Each path below is one point turned by a fixed rotation once a step. After each direction that follows a path, write how fast that rotation turns it, in degrees each step (0 if it stays still).
Each turn is a multiple of 5 degrees from 10 to 175, or 0.
Each row of a path follows its step; steps can be skipped.

step 0: [  1.0 -27.0   2.3   8.3  -7.1  -3.9   3.9  10.8   6.9   7.0   3.8  -6.3
 -30.3  11.2  14.9  12.8 -12.2  -9.1  -0.1 -18.3  26.7   0.4  -5.4   0.3
 -13.8   4.8   4.8 -19.3  -6.6 -10.9   9.9  -3.0  11.0 -30.5  -5.1  10.1
  -1.6 -12.1   0.0 -21.8  -3.2  -0.9  14.5  10.6  12.1  25.0 -22.7   1.2
  -2.8  22.8 -18.0  -1.0  -3.5 -29.3  -6.3 -38.5]
step 3: [ 13.3  -7.2   8.4   8.7 -19.3 -19.6 -24.8   8.5  10.9 -11.0   5.5 -17.4
 -15.2   6.8  12.0  -6.1 -35.9   7.7 -13.6  18.9  19.2 -18.0  -7.4 -15.2
  -5.4  18.1   2.2  -3.4  -2.9   3.5  13.8  31.6   5.1  28.3  19.5  -0.9
 -13.8  -5.9  12.5  -9.6   0.1 -10.6 -13.5  -0.5   6.9  10.9 -26.7  12.0
   4.3  29.5  -3.9   7.7   0.6 -12.7   8.4 -14.4]
step 4: [ -7.3 -20.4 -17.0   8.3  -2.7   0.9   0.0  16.3   5.0  29.1   4.0   0.0
  23.3  19.5  -9.6   7.3   6.4   5.7 -10.5  24.0  -6.2  10.5   8.7 -24.5
  -5.3  -4.4 -17.0  23.9  23.0 -18.8  -5.6  14.4   4.0  33.5 -11.6  21.4
  -6.0  -6.6   2.4  -8.7   2.1  -7.8  16.2  17.0 -28.9 -12.2  -1.4 -12.3
 -19.3  16.4  -5.9  11.2  -5.2  12.4  -6.8  14.8]
step 5: [-22.6 -13.9  -9.1  -7.9  11.8 -11.8  -6.6  -2.7  11.1  28.9   6.2  -8.4
   5.2  -4.3 -14.6  10.7 -33.0  -9.6   5.7  -4.5   5.2  11.5  20.6   6.5
  27.5   0.0   3.6  -9.2 -15.2  -2.9 -19.1  22.1   0.6 -13.0 -13.1   0.3
  -4.9  -2.7   8.7  26.8  -2.5 -13.3  34.7  23.5  33.7  -2.7  -5.2 -20.8
   8.0  -1.1  -6.4  -0.8  -0.3 -12.4   8.8  -7.0]
step 6: [  7.4   9.4  23.7  13.6   4.9 -12.0  -3.6   0.6   1.4  30.7  -3.8 -14.7
 -11.6  21.0   8.2  -0.1 -32.6  10.0   5.5  24.9  -2.3  -9.8 -20.5 -13.7
   4.6  20.8  11.1  -0.5  19.8  12.3   3.5   2.1   7.3   4.7 -15.0  -5.0
   8.9  26.5   2.7  15.6  -4.6  15.2 -26.3  27.0  11.1  -7.1 -14.6  26.3
  16.3  -4.1  12.3  -2.4 -19.3   0.7  -2.1  -0.9]
step 7: [ 16.3   1.6 -16.1  -7.9  10.3  -4.1  31.2   7.2   8.3   5.6   7.1   0.2
  18.7  13.3   1.7  15.5   5.7   0.0 -25.7  34.3  -9.9  -0.6   7.6 -11.8
   6.3   9.5 -21.5 -11.1  25.6  17.4 -23.2  -2.4  11.5  -4.1   2.8  17.3
  14.5  13.3  21.3  -8.8 -12.1  -3.8  -2.6   3.6   8.2   3.6  14.7  -7.9
 -30.8  -6.7 -18.6 -18.1   7.1   0.7 -22.9  20.1]
step 8: [-13.8  -8.3 -17.9  -9.9 -10.2  -6.7   6.2   8.1  27.9  -3.5  -0.9 -18.1
 -11.0 -43.1  14.1  -6.1 -16.5  12.7 -13.6  10.9   5.1  -8.4  12.5  25.8
   0.3   9.5  13.1  -2.3   3.7  -8.1  20.2  19.6  13.3 -23.8   3.0  10.0
  -6.1   0.2   3.9  -0.5 -26.6  -0.7   7.3  28.7  30.1   9.0   3.8   6.1
  -4.4  -4.0 -11.0  16.2  14.7  -9.2  17.4  10.8]
step 9: [  1.7   3.1  22.9  -3.1  14.9   4.2 -15.5   3.0  -7.5  28.5   9.9  -4.5
   0.7  12.0  16.2  27.7  -4.6  21.6   3.1  12.2   7.7   9.9  -7.7 -13.9
 -12.1  -0.1  24.5  28.6  25.2  -3.4  20.6 -15.0   0.7 -25.9 -17.6   8.7
 -16.6 -16.6 -16.2  -8.8 -14.9   5.7  -0.9  14.3 -21.1  14.4 -19.4  23.5
  -4.2 -12.4 -13.4   1.5   2.1   0.8  -1.9  12.3]
step 10: [  6.5   3.5 -10.8 -32.6  26.6   4.6   6.3 -18.6   3.0  14.9  24.5 -16.3
 -10.4   7.0  -4.4   6.0   0.9  -3.8 -17.0 -11.0 -13.2  -7.7 -12.3 -10.5
  -6.9   2.1 -22.3 -11.3   3.3  15.4   1.2 -14.8  -2.1 -17.4   7.9  -6.5
 -16.8 -10.6  19.6   7.3 -26.2 -15.3  21.1   0.5   2.8  10.6  -2.0 -34.9
  -5.9  11.5  -8.8 -35.5  -4.8   8.5   5.9   7.2]
Directions:
[  1.4   0.2   2.1   1.4   3.8  -2.7   0.5   7.9   6.2  -3.5   1.9   1.8
   2.8  -1.8  -2.3  -5.2   3.4  -3.7   5.4  -3.6  -2.1   8.3  -3.0  -2.0
  -2.9   1.5  -2.4   3.7   1.8   0.9  -3.9   7.5   8.7   2.0  -6.1   3.0
   1.5  -3.6   0.7   4.5  -0.3  -4.3  -7.6  -2.6  -2.5  -5.4  -6.9  -3.1
  -0.1   3.5   2.5  -1.8   3.8 -11.3   3.0  -6.4] -> 25
[ 7.7 -1.7  0.1 -1.3  1.0 -0.8  1.9 -0.2 -2.5  0.8 11.8 -0.7 -1.2  3.9
 -1.4 -2.3 -3.4  6.0  2.9  0.2  6.2  1.7 -6.4  0.5  7.7 -2.6  1.2 -3.6
  7.6  3.5  6.8  5.1  0.0 -1.9 -6.3 -3.1  0.4  1.5 -6.4 -5.9  5.7 -3.3
 -5.8 -4.8 -1.3  4.7  0.2  1.3  2.8  1.0 -6.7  4.5 -4.3  3.1 -2.9 -6.1] -> 120
[-3.0  2.9  5.1  1.0  7.5 -7.4  1.5 -3.5  0.6 -4.0  3.0  1.5  2.4  0.2
  6.1  1.5 -3.2 -6.0  0.0 -3.0  0.8 -4.5 -0.5  4.1  3.9  1.6  0.7 -6.1
  3.8  0.2 -0.7 -3.0 -3.4 -2.3 -1.8 12.8 -3.2  0.2 -0.2 -2.9  0.5 -5.1
  7.3 -6.3  3.8 -9.1  3.6 -2.0 -8.1  4.6 -0.3 -0.4 -0.4  3.2  5.3 -5.2] -> 140
[-4.6  3.9 -6.3  2.7  0.2  1.6 -1.0 -3.0  0.6 -5.0  0.6  1.2 -3.5 -6.0
  2.6 -4.9 -4.7  8.4  0.3 -2.3  0.1 -2.9 -6.1 -3.2  4.8  1.4  6.0  3.5
  0.9  5.7  3.6 -6.4  5.0  4.0  1.3 -2.6  5.6  6.5  3.8  1.1 -4.7  1.3
  1.5  3.6  0.8 -0.1 -4.8 -5.6  0.6  9.3  5.7  8.6  0.8  1.9  7.2 -2.2] -> 145
[-0.2 -2.0 -0.7 -9.7 -3.4 -1.0 -1.4 -6.1  2.8 -1.2 -3.0  0.9  3.3  0.7
  3.5  8.9  0.5 -8.6 -0.7 -0.2  0.8  2.7  7.7 -2.0  0.0 -4.6  1.8 -6.3
  4.0  6.6  1.7 -2.3  1.8  1.8 -3.3 -0.9 10.1 -2.9  6.6  1.9  1.1 -4.9
  2.0 -3.9  0.1 12.6 -2.8 -4.0  3.0 -0.2  0.9  1.7  2.9 -1.6  1.6 -5.0] -> 145
[ -1.3  -5.5  -0.8  -1.5   1.5   3.3  -0.6  -3.3  -2.4   5.3  -0.7   5.7
  -3.9   3.4  -4.1   1.8  -0.3  -2.0   1.5  -6.0  -0.6   0.8   0.3  -7.1
   0.9  -6.8   0.6   3.2   2.5  -2.2  -3.1   7.8  -4.0  -1.0   2.4  -2.5
  -4.0  -2.0   6.1   3.7   2.2  -0.3  -0.8   1.4  -1.7  -0.2  -1.5  -0.1
  -4.4   3.5  -1.1  -2.0 -14.2   3.3  15.5   0.5] -> 60
[-1.5 -6.1  3.6  4.8 -3.3 -4.5  1.9 -0.9 -5.8  2.7  2.8 -2.2 -0.1  5.3
  4.2 -2.6  1.2  2.4  4.2 -8.0  0.4  3.5  4.0 -4.9  3.2  0.2 -2.8  1.4
  0.0 -2.8 12.4 -7.3  2.2 -3.6 -3.6 -1.7  4.3 -2.3  0.3  8.7 -2.4 -2.0
  6.4 -0.5  3.2 -6.9 -3.6 -4.9  6.4 -2.3 -1.7 -6.9 -2.4 -0.7 -2.4  4.6] -> 80
[ 2.7 -9.8  1.0  4.5 -4.5 -4.4 -5.9 -3.2  1.9  3.3  0.9  3.7 -0.1 -7.6
  8.5 -5.3 -2.5 -0.5 -0.5 -4.1 -2.4  8.9 -0.2  6.6 -0.8  1.7 -3.1 -1.2
 -4.1  7.9 -3.1  4.1 -7.7 -2.8  3.4 -3.7 -1.9  6.3 -2.0 -1.1 -6.7 -0.5
 -0.2  3.9  0.7  4.0  4.0 -6.2 -2.4  0.9 -1.9 -4.0 -1.2 -0.9 -1.9 -5.5] -> 135

step 0: [ -8.0  15.9  -3.3  28.0  -1.7   3.7  19.4 -19.2  17.6 -13.6  -8.6  13.4
  13.1  -4.6  22.4  18.1 -18.6  29.6 -16.3  21.0  -0.6   0.7   7.3  18.0
 -10.9 -15.6 -18.3   2.5  -0.1 -11.8  21.0  -2.4  -8.0  14.1   1.2  -4.0
 -30.0   9.9 -24.2  29.5  -4.5   5.5  10.0  -9.5  -4.8 -17.1   1.9   1.2
  -3.3  19.6   1.3  -0.3 -11.3   8.6 -20.4   3.2]
step 1: [ -3.4   7.9  -1.6  16.9  24.2   0.0   3.8 -29.1  25.8 -18.1  15.9  31.6
  20.3 -15.6  16.9  15.0   9.7  -1.3  -7.3 -21.9  13.8  16.1   0.4  -5.6
  -3.9   1.3 -19.5   8.8  17.0 -13.8  -0.5   1.7  14.0 -17.3   0.3   1.6
   6.6  -1.0 -13.6  15.9  20.6  15.6   1.2 -27.3 -12.6  -6.8  -3.5   0.0
   6.7  20.1  -6.7  -3.0 -30.2  -1.6   5.6   5.0]
step 3: [-11.8  10.4 -13.8  11.4  10.0   5.7   3.2  -1.5   0.9 -10.6  16.1  -5.2
  29.6   5.3  17.8  -7.5  -7.4 -14.8 -13.3   0.2  19.9 -15.8  17.7  -0.9
 -18.5   6.3  10.6 -20.1   5.2 -16.5  -1.9  -6.6  -1.9 -12.8 -35.6  -2.3
  10.7  15.0 -30.7  21.1   4.7  -3.6  -2.9 -10.1  -8.7  -2.6   4.3 -25.4
 -33.0  20.9   9.1  -0.8  -7.5  19.5 -13.7   5.1]
step 4: [-36.5  20.7  -3.2  13.6   0.9  -1.1   5.7  16.8   5.3 -21.3   1.6   5.3
  17.4  -3.3  39.8 -11.1 -26.3  15.5 -12.4   6.7  24.2   1.5  18.7  -2.9
  -5.2   4.6 -11.0  13.8   4.9  12.1   8.7  10.4   4.3  -0.3   9.7   7.5
 -15.6  10.0 -19.5  28.6  11.3 -21.5  -6.1 -14.3  -2.6   4.2   1.1  -5.0
   4.3  12.0 -12.7  25.1 -11.3   1.0 -12.2  -4.9]
step 5: [-17.2   4.3   7.1  27.2  12.1 -15.2  20.2 -10.0  22.2 -21.2  -9.3   0.0
  11.6 -12.4  10.9   9.1 -13.0  25.0  -5.4 -18.7   6.9  10.2   3.0 -14.6
   0.1  -2.1  -6.3 -14.1  19.4  -9.4 -13.7 -10.4   8.3   1.3  -2.0   2.1
 -19.7  -3.4 -24.8  25.1  -6.3   7.3   5.6  15.6 -17.4 -26.9  -9.6   8.6
  -2.2  19.2 -15.6  -8.4 -30.5  22.2  -5.6  12.2]
step 6: [ -9.4  -4.2  -2.4   1.7 -13.5 -13.0   4.6 -19.5  43.0 -22.5   9.5  -2.3
  15.5  -1.1  -2.6   3.7  -7.0  -4.0  -9.0  17.8  10.4  15.2  -8.9 -10.2
   8.2  -4.5  -7.4  18.8   6.4 -18.6   1.4  -1.5  18.9 -24.5 -18.6   4.8
   0.1   7.4   6.5  30.7  23.0  10.7  -3.7  -6.3 -12.5  -1.8  -8.4 -30.5
   6.6  25.8 -13.9   7.6 -27.2  -5.7  -2.3  13.2]
step 7: [-21.0   2.2 -17.5  14.6  -8.8  -8.1   2.7 -20.7   0.3 -22.2   3.2  15.8
  34.5  -0.3  -3.0 -14.6  -4.5 -22.2 -28.9  18.5  17.2   4.4  -0.4 -13.3
 -12.7   0.8   5.0   2.2   0.4 -15.3  10.1  -3.4 -18.1  16.3 -22.6   0.8
  13.0  10.8 -15.9  26.8   7.4  -0.1 -20.3  -1.6 -15.8 -18.2 -15.5   0.1
  -3.9 -19.9  -1.6  -3.9 -24.8   7.6 -14.9  -4.0]
step 8: [-17.9  -8.9 -23.6  22.8  37.7  -3.3   7.5  16.2  21.6 -15.4   7.2   1.3
  12.1 -14.0  18.3   9.1  -9.9  -6.3   7.2   3.2  15.4  -2.9  26.4  -2.2
 -22.0  16.5   3.0  10.7   6.8  -0.4   2.0   1.3 -10.8 -12.7 -22.4  -7.8
   2.2   4.9  -2.4  27.5  -3.9 -25.4  -5.3 -11.2  -4.2 -12.8 -10.2 -11.4
 -25.4   5.2  -2.8  16.4 -19.3 -10.6 -20.5  -3.0]
step 10: [-28.3  -8.4  -1.5 -10.7  -8.4  18.5  11.9 -18.8  19.7  -3.6 -12.6  -5.4
  29.9 -15.2   7.3   1.6  -9.0  -4.8  -2.8  -5.9  20.4  10.6  -1.4 -10.4
   5.7   5.6  -6.3  -9.1   9.0 -18.3 -33.9  -5.8   1.1 -17.4  -5.7   1.2
 -23.7  -7.3  -8.9   8.8  -0.2   6.5  15.7 -19.0 -29.7 -20.0  -3.5 -12.4
  -0.6  10.6 -12.2   8.4 -38.5   4.0 -14.4   4.5]
Directions:
[-2.7  5.2 -3.2 -2.3  1.0  7.6  1.2 -3.5 -2.1  5.4  7.1  2.9  2.4  2.0
  2.3 -9.5 -3.6  0.0  1.4  1.2 -2.2 -1.9  1.1  9.1  2.4 -0.1 -1.2 -2.6
  6.2 -4.1 -1.8 -3.3  1.7 -8.7  7.5 -3.7  4.8 -4.1 -1.3 -7.2  2.7 -0.4
  5.7 -0.5  0.0 -3.6  3.0  7.9 -7.8  2.3  1.4  5.0 -3.4 -3.6 -2.5 -0.9] -> 45
[ 2.9 -4.6 -2.7 -3.4  5.6 -6.9 -0.9 -0.4  5.2  1.0 10.6 -3.8  3.9  1.4
 -5.4 -0.7 -4.1 -0.8 -0.4 -3.4  3.5 -3.6 -2.4  0.0  2.8  2.7 -7.8  2.0
 -3.7  9.3 -2.6 -0.6  0.1 -5.7  0.3 -0.8  1.1  1.2  4.4  6.8  1.1 -2.2
  3.1 -6.1 -1.8  3.4  1.3  1.7  5.9  4.8  0.7 10.6  6.9 -3.8  3.2 -3.4] -> 155
[  0.8  -3.5   4.2   0.8   2.1  -2.7  -0.1  -2.4   7.5  -2.9   3.9  -9.5
  -4.9   2.5   2.4   1.3  -4.4   2.3   1.0   8.7  -9.0   1.5  -0.1   5.0
  -2.0  -4.8   2.6  -3.1   2.3   0.6   0.5  -7.2   3.2  -5.5 -11.6  -2.7
   2.0   1.4   1.0   0.2  -0.9   0.0   3.8   7.9   1.9   1.5   6.9  -1.2
  -2.4   1.7  -1.6  -4.0   6.6   2.1  -0.2   6.4] -> 115
[-3.4  0.0  2.7  3.2  0.0  1.0 -8.5  0.2 -2.4 -1.5  3.4  5.1  3.2 -6.1
 -2.5 -0.4 -7.3 -4.7 -2.6 -8.4  3.5  1.1 -6.1  5.2 -7.3  4.8 -3.5  0.7
 -0.8 -1.4  2.2 -2.6 -4.6 -2.6 -3.1 -0.3  0.6 -1.0  4.0 -6.5 -5.9 -2.9
 -1.1  6.0 -3.3  7.3 -1.2  1.8  0.2  5.5  0.0 -4.3 -3.1  8.4  8.1  5.4] -> 175
[-2.0  3.9  4.3 -4.4  2.3  3.3  4.8 -0.4  7.5 -0.6  1.5  0.5  0.9  1.1
  7.0 -7.4 -2.2 -1.1 -1.6  2.0  6.1  6.9 -4.2 -3.8  5.8 -1.1  4.9  4.3
  3.2 -3.8  3.0 -1.0 -2.3  8.1  0.5  0.3  7.1 -0.5 -0.8 -1.2  1.6 -6.3
  3.2 -0.7  7.8  6.8 -2.5  3.5  9.7 -5.1  2.7  2.5  3.7  2.0  5.3  4.4] -> 145
